Each row has a name. After each piece below comes the name of the row it's from, unless a question asks for something else. Each question is about the rows just above it. Places in a row count from 1.

modis: [-21.2  17.1 -16.7 -17.6 -56.7 -21.3]
nizo: [  6.3  17.1 -16.7 -24.8  13.3 -80.9]
seso: [34.4  1.6 42.9 25.6 12.8 59.2]
Which entry of nizo is missing from [  6.3 -80.9  17.1  13.3 -24.8]?  [-16.7]
Which entry of modis is missing from [ 17.1 -56.7 -21.2 -17.6 -16.7]?  [-21.3]
Row and place where [-16.7 -24.8] starts:  nizo, 3
modis without one entry, shuffled: [-16.7 -56.7  17.1 -21.2 -17.6]. Gone:  [-21.3]
[ 17.1 -16.7 -24.8  13.3 -80.9] begins in row and place  nizo, 2

poni: [ 34.0  12.4  10.2 -10.0  -9.3  11.0  -1.2  -7.1  34.9 -17.6 -13.1  15.5
   9.2  44.3  -9.1  -9.0   3.8 -30.1 -12.8 -17.2   4.5   2.6 -12.5 -40.8
 -12.8   4.2   0.6  -9.1 -27.6  11.7 -22.9   8.8 -39.2 -23.8  13.7 -15.9]
zalo: [ 30.7  11.8  12.9 -17.7  -8.8  15.3  -2.5  -1.2 -32.6 -19.8 -13.3  28.7
   8.2  53.5  -8.3  -9.3   5.3  -3.2 -21.9 -15.2  -0.7  14.8  -7.7 -24.4
 -14.4   7.7   2.3 -14.5 -20.0   5.1 -25.0  20.4  29.0 -21.7  12.0  -4.6]
toko: [-27.6   9.4  11.2 -21.4  -7.9  18.0  -5.9   6.2  40.8  -2.4 -15.7  12.1
  28.3   3.5  -4.6 -10.6   2.4 -12.6 -28.1 -19.0 -15.2  -5.7  15.2 -11.4
 -18.3  26.6   5.5  32.2 -15.1  11.8 -24.9   6.7 -36.9 -32.1  10.1  -3.3]
Lekog: [  0.5   9.3  13.4 -23.8  -7.9  19.2  -5.1   6.4 -27.5 -10.6 -14.3  29.4
  19.4  28.9  -5.6  -9.8   3.9   4.3 -27.9 -16.1 -12.8  12.0   9.0  -3.9
 -15.6  23.5   4.7  34.5 -13.3   6.1 -25.8  16.3  27.3 -26.9   9.6   4.5]
kogem: [ 50.8   2.1  10.3 -12.7  -6.8  14.0  -3.0  11.3   7.8  -7.4  -8.3  36.9
  15.0  10.6  -3.6  -4.5   4.2   3.8 -12.8 -17.2 -40.8 -12.5  -9.1   0.6
 -30.1 -12.8   4.5   2.6 -20.1  18.6 -21.3 -20.8 -34.5 -29.7   7.1  17.7]
mabi: [ 65.6   9.8   9.9  -5.8  -9.1   9.0   0.3  -5.8  21.9 -20.8 -10.3  21.8
   3.2  50.0  -9.2  -6.7   2.1 -42.2  -3.4 -15.8   6.1  14.7 -10.6 -30.5
  -3.8  11.7  -1.3 -11.7 -30.1  14.0 -21.5   0.8 -37.8 -22.0  12.9 -10.2]
sezi: [ 35.8   8.7  14.3 -21.6  -8.0  17.8  -3.5   5.4 -68.8 -17.9 -12.3  41.3
   9.5  50.2  -6.6  -8.1   4.0   4.5 -23.9 -14.0  -7.9  27.4   4.4  -0.2
  -9.1  22.7   2.5  29.6 -14.9   4.2 -25.4  16.8  59.3 -22.3   9.5   9.3]
modis: [ 10.3 -10.0  -9.3  11.0  -7.1  15.2  -1.9   9.7 -70.4 -18.0  -7.4  53.7
   4.5  42.5  -5.1  -3.9  -0.6 -22.4  -8.0 -12.7 -10.0  44.0  18.0  28.2
   8.3  44.9  -0.4  36.2 -18.1  11.0 -22.6  -6.8  41.6 -23.1   7.1  23.2]
Row and place where [ 10.2 -10.0  -9.3  11.0] starts:  poni, 3
[  3.8 -30.1 -12.8 -17.2   4.5   2.6 -12.5 -40.8 -12.8   4.2   0.6  -9.1] begins in row and place  poni, 17
Shuffled zalo with one entry gone: [  7.7 -20.0  -1.2 -14.5 -17.7 -21.7 -24.4  14.8 -19.8  -8.8  -2.5  -8.3
  20.4  12.0   5.3  28.7 -13.3  30.7 -32.6  -9.3  -0.7  -7.7 -21.9   8.2
 -25.0  -4.6  15.3  12.9 -15.2   5.1  53.5  29.0  -3.2   2.3  11.8], missing  [-14.4]

mabi: [23.6 12.3 -8.5  5.1  7.8  2.6]
poni: [23.6 12.3 33.5  5.1  7.8  2.6]
dirog: [-36.9 -22.2  -8.5  -9.9   1.0  38.0]
modis: [ -9.2   1.5 -12.0  -3.3  -3.2 -66.3]
Shuffled modis with one entry gone: [ -3.2  -9.2   1.5 -12.0 -66.3], missing  [-3.3]
Shuffled modis with one entry gone: [ -3.2  -9.2 -66.3 -12.0   1.5], missing  [-3.3]
Row and place where [12.3 33.5  5.1  7.8] starts:  poni, 2
Where do [23.6 12.3 -8.5  5.1  7.8  2.6] appear?  mabi
Which entry of dirog is missing from [ -9.9   1.0 -22.2 -36.9  -8.5]?  [38.0]
[ -9.2   1.5 -12.0  -3.3] begins in row and place  modis, 1

sezi: [72.2  4.8 34.6 17.1 45.2 -1.4  5.5  2.9]
nizo: [ 68.3  15.8  26.3   5.9  27.6 -15.4 -14.4   4.7]
seso: [ 72.2  34.6  45.2   4.8  17.1 -24.3  16.0 -45.6]
mabi: [-15.4  68.3  27.6  15.8   5.9  26.3 -14.4   3.5]
mis: [-35.3 -23.4  -3.5 -19.8 -29.0   5.8 -65.9 -10.6]
kogem: [-35.3  -6.6  -3.5 -19.8 -29.0   5.8 -65.9 -10.6]
modis: [-26.7 -32.9 -51.8  20.9  -3.1  19.0 -51.9 -12.0]
toko: [-35.3 -23.4  -3.5 -19.8 -29.0   5.8  18.1 -31.3]
[-35.3 -23.4  -3.5 -19.8 -29.0   5.8 -65.9 -10.6]  mis
Row and place where [ 68.3  15.8  26.3   5.9  27.6 -15.4 -14.4] starts:  nizo, 1
Where does [72.2  4.8 34.6 17.1 45.2] start? Give its row and place.  sezi, 1

mis: [  4.0 -39.8 -16.8  42.0]
mabi: [ -3.8  27.2  19.4 -29.0]
modis: [18.2 20.1 10.5 14.5]
zalo: [ 20.9 -12.7 -64.4 -64.3]
toko: [ -8.2  -8.3   6.7 -74.0]
seso: [  8.2 -52.2   8.1 -52.1]
dirog: [-2.8 13.3 18.0 36.6]
toko without one entry, shuffled: [-74.0   6.7  -8.3]. Gone:  [-8.2]
Which entry of seso is missing from [  8.1   8.2 -52.2]?  [-52.1]
mis without one entry, shuffled: [-16.8 -39.8   4.0]. Gone:  [42.0]
Row and place where [-39.8 -16.8  42.0] starts:  mis, 2
Which entry of seso is missing from [-52.1 -52.2   8.2]?  [8.1]

toko: [-46.8 -53.9 -36.6 -29.2]
zalo: [ -6.8 -46.8 -53.6 -22.9]
Lekog: [-53.6 -22.7 -34.3 -22.5]
Where does [-46.8 -53.9 -36.6] start? Give its row and place.  toko, 1
Where does [-46.8 -53.6] start? Give its row and place.  zalo, 2
Where does [-53.6 -22.9] start? Give its row and place.  zalo, 3
Where does [-34.3 -22.5] start? Give its row and place.  Lekog, 3

poni: [ 15.8  -0.1  -2.2 -70.0  34.5  25.9]
nizo: [ 1.6  1.5 50.1 -7.0  2.0  1.4]
sezi: [-33.4  28.1 -64.0  19.2  12.7  11.1]
kogem: [-66.0  69.4 -39.5 -76.2   4.7  17.7]
Lekog: [ 40.1 -29.3  32.4  40.2  -7.0  50.3]
toko: [ 13.1 -14.4  17.6   9.4  -4.4  35.0]
[-7.0  2.0] begins in row and place  nizo, 4
Where does [ 69.4 -39.5] start? Give its row and place.  kogem, 2
Lekog without one entry, shuffled: [ 32.4  40.2  50.3  -7.0 -29.3]. Gone:  [40.1]
Which entry of nizo is missing from [-7.0  2.0  1.5  1.4 50.1]?  [1.6]
Shuffled nizo with one entry gone: [ 1.6  2.0 50.1 -7.0  1.4], missing  [1.5]
Shuffled nizo with one entry gone: [ 1.6 50.1  1.5 -7.0  2.0], missing  [1.4]

mabi: [ 70.0   6.3  -7.6  50.3  33.6 -18.8  79.1]
dirog: [  6.3  50.3   6.3  -7.6   6.3 -18.8 -27.5]
Lekog: [ 40.9   4.0  -4.8 -13.3   1.1  -0.1  49.4]
Where does [ 50.3   6.3  -7.6   6.3 -18.8] start? Give its row and place.  dirog, 2
Row and place where [ 6.3 -7.6 50.3] starts:  mabi, 2
Where does [ 50.3  33.6 -18.8  79.1] start? Give its row and place.  mabi, 4
Row and place where [  6.3  -7.6  50.3  33.6 -18.8  79.1] starts:  mabi, 2

kogem: [-32.4 -36.9 -19.9   6.1]
modis: [ 10.0  -5.7 -11.2  30.3]
toko: [-15.4  62.0 -35.5 -15.3]
mabi: [59.2 16.8 -2.4 -5.8]
zalo: [  6.0  -8.2   2.1 -17.6]
Lekog: [13.4 13.3 82.2 -1.4]
seso: [25.5  2.7  0.9 -1.9]
nizo: [ 10.0 -26.8 -11.2  30.3]
Row and place where [ 2.7  0.9 -1.9] starts:  seso, 2
Where does [13.4 13.3] start? Give its row and place.  Lekog, 1
toko without one entry, shuffled: [ 62.0 -35.5 -15.4]. Gone:  [-15.3]
Lekog without one entry, shuffled: [82.2 13.3 -1.4]. Gone:  [13.4]

zalo: [ -3.9  13.7 -11.1  16.1 -42.6  21.8 -42.5 -21.4   0.5  18.1]
toko: [ 50.1 -22.6  41.8 -17.0  35.8 -32.8  -3.8  -2.2  24.2  18.0]
Lekog: [-24.9  -2.1 -37.3  -1.6 -37.7   8.1 -64.9 -76.4 -13.4  -6.2]
kogem: [ 19.0  -4.1  22.7 -23.0  24.8 -27.3  20.2  18.1 -21.4   0.5]
dirog: [ 34.4 -10.4  26.9  -9.6  21.5 -10.5 -23.4 -37.9  10.1  25.6]
zalo without one entry, shuffled: [ 21.8  -3.9 -11.1 -42.6   0.5 -21.4  16.1  18.1  13.7]. Gone:  [-42.5]
[ 18.1 -21.4   0.5] begins in row and place  kogem, 8
Row and place where [ 21.5 -10.5] starts:  dirog, 5

Lekog: [  7.4  -4.5 -33.0  33.3  54.2]
mis: [30.9 -8.2 66.7 66.8 39.3]
toko: [-1.0 16.7 -1.9 20.9 26.9]
modis: [ 20.3  -4.2 -33.0  33.3  54.2]
poni: [16.8 -4.2 16.9 -0.9 16.7]
nizo: [ 43.0   7.7 -34.1  33.3  23.6]
zalo: [ -2.8 -15.5   6.2  19.5  10.2]
dirog: [23.3 10.4 -1.9 20.9 34.3]
Which entry of poni is missing from [-0.9 -4.2 16.8 16.9]?  [16.7]
Shuffled poni with one entry gone: [-0.9 16.9 16.7 -4.2], missing  [16.8]
[16.8 -4.2] begins in row and place  poni, 1
Row and place where [-0.9 16.7] starts:  poni, 4
[-1.0 16.7 -1.9] begins in row and place  toko, 1
mis without one entry, shuffled: [39.3 -8.2 66.7 30.9]. Gone:  [66.8]

sezi: [ -3.0  18.1  -0.4   6.8   4.2 -12.6   2.3  -7.0  -2.2  14.2  40.8 -11.9
  -9.4  -9.2  16.8   0.2   1.4  -2.6  26.8 -26.1 -24.4   8.6  -9.7 -20.7
  13.7 -15.6 -26.3   2.1 -29.2 -34.5   2.6 -20.7  12.0 -10.9  -8.6  -8.4]
zalo: [ 19.6  15.8  65.2  21.9  -0.8  22.6  -6.8 -11.2  -8.4  16.9  43.9 -47.3
 -28.7   8.8   4.5 -11.5   9.3  -8.9  44.2 -31.5 -47.1  15.6  -4.4 -29.1
  14.2 -33.4 -18.1  -1.2   4.6 -14.1  -2.6 -35.9 -20.7  -6.6 -22.2  -0.8]
poni: [ 21.2  20.6  54.6  30.6  10.3  10.1  -6.9   3.1  -5.0  14.1  58.3 -39.2
 -21.6  -1.7   6.4  -6.9  11.7 -29.9  68.0 -26.7 -60.8  30.8  -8.1 -35.8
  29.7 -47.9  -3.2  -0.4 -48.2  -9.4 -17.4 -28.7 -13.6 -14.7 -17.0  -4.7]
Lekog: [ 17.7  18.4  51.9  11.4  -0.8  15.6  -2.6 -15.0 -12.6  22.0  47.6 -47.1
 -26.9   2.0  10.5 -13.8   6.4  -1.4  40.9 -42.5 -41.8  10.1  -9.2 -31.0
  13.1 -27.9 -31.1   1.7 -36.0 -31.6   0.6 -40.6  -9.8  -7.5 -18.9  -4.3]
Which entry of zalo is missing from [ 43.9 -47.1 -35.9  -0.8 -11.2  -8.9 -20.7  -2.6 -47.3  -4.4 -22.2  22.6
 -14.1  15.6  14.2  44.2 -11.5   4.6  -6.6 -29.1 -18.1  -0.8  -1.2 -28.7
  -6.8   4.5 -33.4 -31.5  -8.4  16.9  19.6   9.3  65.2  21.9   8.8]?  [15.8]
zalo without one entry, shuffled: [  8.8 -22.2   4.6 -20.7   9.3  15.8 -31.5  14.2 -33.4  44.2 -47.3 -35.9
  -8.4 -28.7  -0.8  15.6 -47.1  19.6  16.9  -1.2  -0.8 -18.1  21.9  65.2
  -4.4  -8.9   4.5 -14.1 -29.1 -11.2  22.6 -11.5  43.9  -2.6  -6.6]. Gone:  [-6.8]
Which entry of zalo is missing from [  9.3 -28.7  15.6  -6.8 -31.5 -29.1  -1.2  14.2 -47.3  22.6  44.2 -14.1
  19.6  16.9   8.8  -8.4 -18.1  21.9  -0.8   4.6  -0.8 -22.2  -6.6 -11.2
 -20.7  65.2 -47.1  43.9 -33.4  15.8  -4.4 -35.9 -11.5  -8.9  -2.6]?  [4.5]
poni without one entry, shuffled: [ 21.2  -1.7  14.1  -8.1  -0.4 -60.8  -4.7 -48.2  -3.2  20.6 -17.0 -14.7
 -13.6  68.0 -35.8  58.3   3.1  30.8  10.3  -6.9  -9.4  54.6  30.6 -39.2
  -6.9 -26.7   6.4 -17.4  -5.0  29.7  11.7  10.1 -21.6 -29.9 -47.9]. Gone:  [-28.7]
Where does [ -2.6 -15.0 -12.6] start? Give its row and place.  Lekog, 7
Where does [-31.1   1.7 -36.0 -31.6   0.6 -40.6] start? Give its row and place.  Lekog, 27

zalo: [  2.1  67.1  18.5   3.2   1.8 -12.7  -1.0  -3.0   2.2  29.7]
sezi: [  4.8  67.1  18.5   3.2   1.8 -12.7  -1.0   3.3  -0.6 -17.2]
mis: [-77.7  -5.2   4.1   3.2  -1.0  -0.6 -12.7 -17.2  11.2  -0.9]
dirog: [-24.2  10.3  14.0 -20.9 -22.9 -22.6 -13.3 -23.0  18.5 -76.6]
mabi: [  8.7  18.8  -7.7  12.1  10.8  53.0  -6.9 -11.5  -5.1  23.6]
Shuffled mis with one entry gone: [ -0.9  -5.2 -12.7  -0.6  11.2 -77.7   4.1 -17.2   3.2], missing  [-1.0]
Row and place where [ 8.7 18.8 -7.7 12.1 10.8] starts:  mabi, 1
Shuffled zalo with one entry gone: [  3.2  -3.0   1.8  -1.0  67.1 -12.7  18.5   2.1  29.7], missing  [2.2]
Where does [  3.2   1.8 -12.7  -1.0   3.3  -0.6 -17.2] start? Give its row and place.  sezi, 4
sezi without one entry, shuffled: [  4.8  18.5   1.8 -17.2   3.3  67.1  -0.6  -1.0 -12.7]. Gone:  [3.2]

